The rows below fall into families. The same turns and mirrors carry the whole set onto itself and the rows of a family onto each other. For each named row, which other rows are in its family? Write them in the order they are listed.
These 32 rows form 4 families of 8 rows each.
Z_635: [  8.3  29.1  13.0   5.0  -9.0  18.3  18.2  14.8   1.2  -9.8 -15.5   1.0
 -28.0   4.1   5.4 -20.2 -16.9 -18.9  14.4  -2.6   5.3  34.9 -13.0   2.3
 -39.6  15.2]
Z_981: [ -6.4   2.2  28.3   2.5 -10.8  16.4  12.3  12.2   6.0 -29.4  13.2   0.6
   8.8 -16.7  -9.0 -40.3 -10.3   8.1  25.9 -19.2   2.7  30.9 -27.8 -10.5
   1.3  15.4]
Z_52: [ -7.4  11.5   7.6 -14.3  27.0  13.7  -0.5   9.8  19.1  -4.9 -27.4  12.1
  12.0  -6.9   0.1 -17.4  -0.1 -17.3   8.4   8.0  10.9  35.4  -6.3 -30.1
   0.4   5.4]
Z_173: [-23.1  14.1  -1.4   2.8   1.0  -1.3   3.0  12.1 -13.1 -14.2  -5.9  11.2
  -7.1 -36.9   3.4 -14.2 -16.6  17.8   5.6   7.6   1.4  54.4   0.6  -1.7
 -22.5 -10.4]
Z_922: [-16.5 -20.2   2.7  -4.9   3.9   8.9  12.2   7.3   8.0   2.8  -7.6   0.6
  30.8 -21.8  -2.5  -2.8  -7.1  14.7   1.2 -17.4 -10.4  25.4  -2.4   5.0
  29.8  -3.6]
Z_930: [ -1.2   0.7  26.7   4.2  -9.6  20.0  16.9   9.3  -3.7 -23.5  14.3  -3.1
   6.1 -13.7  -5.0 -32.3  -2.9  12.8  37.9 -18.3   5.6  33.2 -24.0 -13.4
   1.4  12.5]
Z_368: [  2.5   7.2 -12.7  -1.0   6.4   4.7   9.2  11.4  15.1  13.8 -30.6   7.8
   0.4 -12.3  10.9   7.7 -20.2 -15.1 -24.8   0.4  -2.2  20.8   8.8  15.4
 -17.6 -10.4]
Z_86: [-25.4  12.9   2.1   0.5  -3.6   7.0   1.0   1.9 -13.2 -16.1   1.9  15.7
   0.4 -35.7  10.8 -12.4 -21.9  16.9   6.6   7.9   3.8  49.3  -3.0  10.1
 -18.5 -14.3]
Z_274: [ 23.0  -6.7  13.6   3.5  -4.0  24.6  18.3  10.5  20.8  -0.9 -17.4  -9.4
  16.4  11.3   5.0 -10.9  -6.6 -19.3   7.6 -30.0  -0.3  -1.3 -14.5  -1.1
   4.8  13.7]
Z_753: [ -7.3 -20.9   0.3  -1.0   5.5   6.1   6.6   6.4   9.9  -0.6  -2.1   3.2
  34.9 -29.4   0.4  -5.2  -6.3  17.1  -1.1 -16.2  -3.4  19.0  -1.5  -0.8
  22.8 -13.1]
Z_777: [  4.6   8.3 -10.7   3.4   3.3   8.4   9.1   7.6   7.4  11.5 -32.9   1.9
  -5.2  -9.6  14.2  20.3 -12.8 -13.3 -12.2  -3.3  -3.3  19.2  13.1  13.0
 -23.6  -7.8]
Z_87: [ 26.4  -5.6  11.7   3.7  -0.4  17.3  24.9  19.3  26.0   7.5 -18.2 -11.2
   6.1  10.3  -5.5 -12.1  -1.6 -17.4   7.1 -25.5  -0.8   5.3 -12.8  -7.6
   1.7  16.3]
Z_882: [ 15.4  -5.6   5.7  14.1 -30.0  11.4  22.1   8.9  -9.2  -7.8   5.4  -7.2
  -4.7 -16.1  11.5  -3.0 -25.1  18.4   0.9 -29.2  -6.3  14.1  -7.8  26.6
 -14.9   1.9]
Z_179: [ 13.0   1.2   6.5  13.4 -34.7   9.6  23.6  13.8 -13.8  -6.1   0.5 -16.7
  -1.8 -11.9  10.8 -11.5 -25.4  19.0   8.0 -28.7  -7.5  19.4  -5.9  22.9
 -16.0   3.1]
Z_476: [  7.4  -4.0   4.7  21.2 -30.1   9.8  21.8  14.1 -11.9 -10.4   4.3 -10.3
  -3.1 -18.5   8.6  -8.5 -24.2  15.5   5.6 -30.9  -9.8  17.7  -7.0  28.8
 -17.7  -1.3]
Z_959: [ 17.6  28.3  10.2   8.9  -7.0  15.6  13.9  14.1   4.6 -12.1  -9.2   4.7
 -24.5  -3.5   8.4 -22.1 -16.2 -15.0  12.1  -0.6  12.8  28.8 -12.9  -4.5
 -46.1   5.6]
Z_442: [-14.6  13.0   8.2 -10.5  26.5  13.9   3.2  12.1  20.4  -2.4 -24.2  11.4
  12.0 -10.1  -5.4 -20.5   2.4 -18.9  12.3  10.4   9.4  40.0  -6.4 -26.6
  -2.1   0.4]
Z_400: [ 10.2  33.6  13.5   4.8  -7.2  20.5  19.9  17.2  -2.2 -15.9 -12.9  -2.2
 -22.1  -2.7   6.1 -22.8 -14.5 -23.2  12.8  -6.6   4.3  30.4 -15.4  -4.2
 -37.4  16.0]
Z_269: [-14.5   6.8   5.4  -7.8  29.3  12.4  -1.4   9.7  20.4 -10.2 -23.9  19.7
  12.2 -11.8  -1.3 -13.4   3.5 -20.3   5.4   5.7   8.7  32.6  -6.1 -26.8
  -2.6   0.9]
Z_193: [  4.9  33.4  10.5   1.7  -6.7  19.0  16.2  22.4   2.4 -12.8 -21.3   0.4
 -24.2   2.2   2.0 -24.1 -13.9 -21.7  12.9  -9.7  11.9  26.3 -14.9  -2.0
 -37.2  11.0]
Z_380: [  7.7   5.2 -15.0   2.0   6.9   8.5  12.6   9.7   5.4  19.1 -31.0   3.7
  -1.3  -9.8  15.4  15.1 -13.2  -9.7 -12.4   0.5   0.8  22.7  13.3  12.0
 -18.2 -12.7]
Z_682: [ 21.5  -6.0  13.2   5.5  -6.9  16.8  13.9  11.5  21.4  -4.1 -18.3  -5.6
  19.4  16.1  -3.4  -9.7  -4.4 -17.8   8.1 -25.3  -1.3   4.5 -15.9  -1.2
   9.6  20.8]
Z_609: [-22.9  14.4  -1.1   0.6   0.7   4.8   8.7  12.0 -15.2 -12.1  -5.1   8.7
  -8.9 -40.0  13.5 -15.8 -17.3  16.3   4.7   2.3   2.9  47.4   3.3  -2.7
 -28.0 -17.2]
Z_387: [  9.2   0.6   6.8  15.9 -30.1   9.1  20.0   8.0 -15.2   6.4   2.2  -9.5
  -3.2 -20.7   8.0  -7.2 -18.0  14.1  -1.0 -29.8  -5.6   7.5 -14.6  26.1
 -16.2   0.5]
Z_371: [ -7.5 -24.8   0.4   4.2   0.3   2.5   5.8   1.2   4.6  -3.6  -1.5   2.4
  34.3 -26.0   7.8  -1.6  -8.0  21.3  -1.1 -13.1 -10.5  25.4   2.7  -2.7
  18.7  -7.4]
Z_694: [ -9.4 -25.8  -1.4   1.7   4.3   3.3   1.3   5.7   9.2   1.1 -10.4   3.8
  32.0 -23.8   2.5  -2.2  -8.6  22.1  -0.3 -16.2  -3.1  21.0   2.1   2.0
  19.7 -11.3]
Z_203: [ -1.7   2.3  22.9  -3.9  -7.5  10.3  12.0  15.3   4.7 -31.3   7.3   3.7
   8.5 -20.6  -0.6 -41.1  -8.2  12.8  28.5 -22.4   5.7  37.8 -26.5 -16.9
   0.2  14.3]
Z_557: [-23.7  13.2   1.1   0.2   0.4   0.2   6.1  14.7  -8.9 -12.0  -0.5  10.9
  -5.6 -39.8   6.5 -15.5 -20.8  20.3   5.5   1.0   7.0  53.8   2.0   6.6
 -22.6 -10.6]
Z_251: [ 25.1  -5.2  12.3   5.0  -3.1  24.3  19.3   6.6  20.4   1.7 -17.9  -7.6
  12.8  13.4   0.1  -9.3  -2.1 -22.0   7.9 -19.7  -4.6   0.4 -17.5  -5.7
   5.6  12.9]
Z_745: [ -0.1   5.4 -11.5  10.0   2.2  12.6  11.3   9.1   1.1  15.5 -30.3  -1.5
   1.8  -3.3  10.2  15.1 -14.2 -14.4 -16.7  -1.1  -3.3  14.1  14.5  13.1
 -19.1  -9.9]
Z_763: [ -4.1  -1.1  23.0   3.8  -5.5  15.4  12.2  15.8  -0.9 -26.6   9.5  -0.1
  14.6 -16.3  -5.5 -45.8 -10.5  11.6  25.4 -19.2   4.4  33.2 -26.4 -14.2
   6.2  12.9]
Z_326: [ -9.1   6.8   7.0 -12.3  26.3  16.6   5.8  13.9  26.8 -16.7 -19.1  14.2
  10.2  -4.2  -2.3 -17.9  -5.3 -15.0  14.5  11.0   8.8  46.3  -0.1 -24.7
  -0.8   1.9]

The rest of the family of Z_682: Z_179, Z_269, Z_193, Z_609, Z_371, Z_203, Z_745
The rest of the family of Z_87: Z_922, Z_930, Z_368, Z_86, Z_959, Z_387, Z_326
The rest of the family of Z_694: Z_52, Z_173, Z_274, Z_777, Z_476, Z_400, Z_763

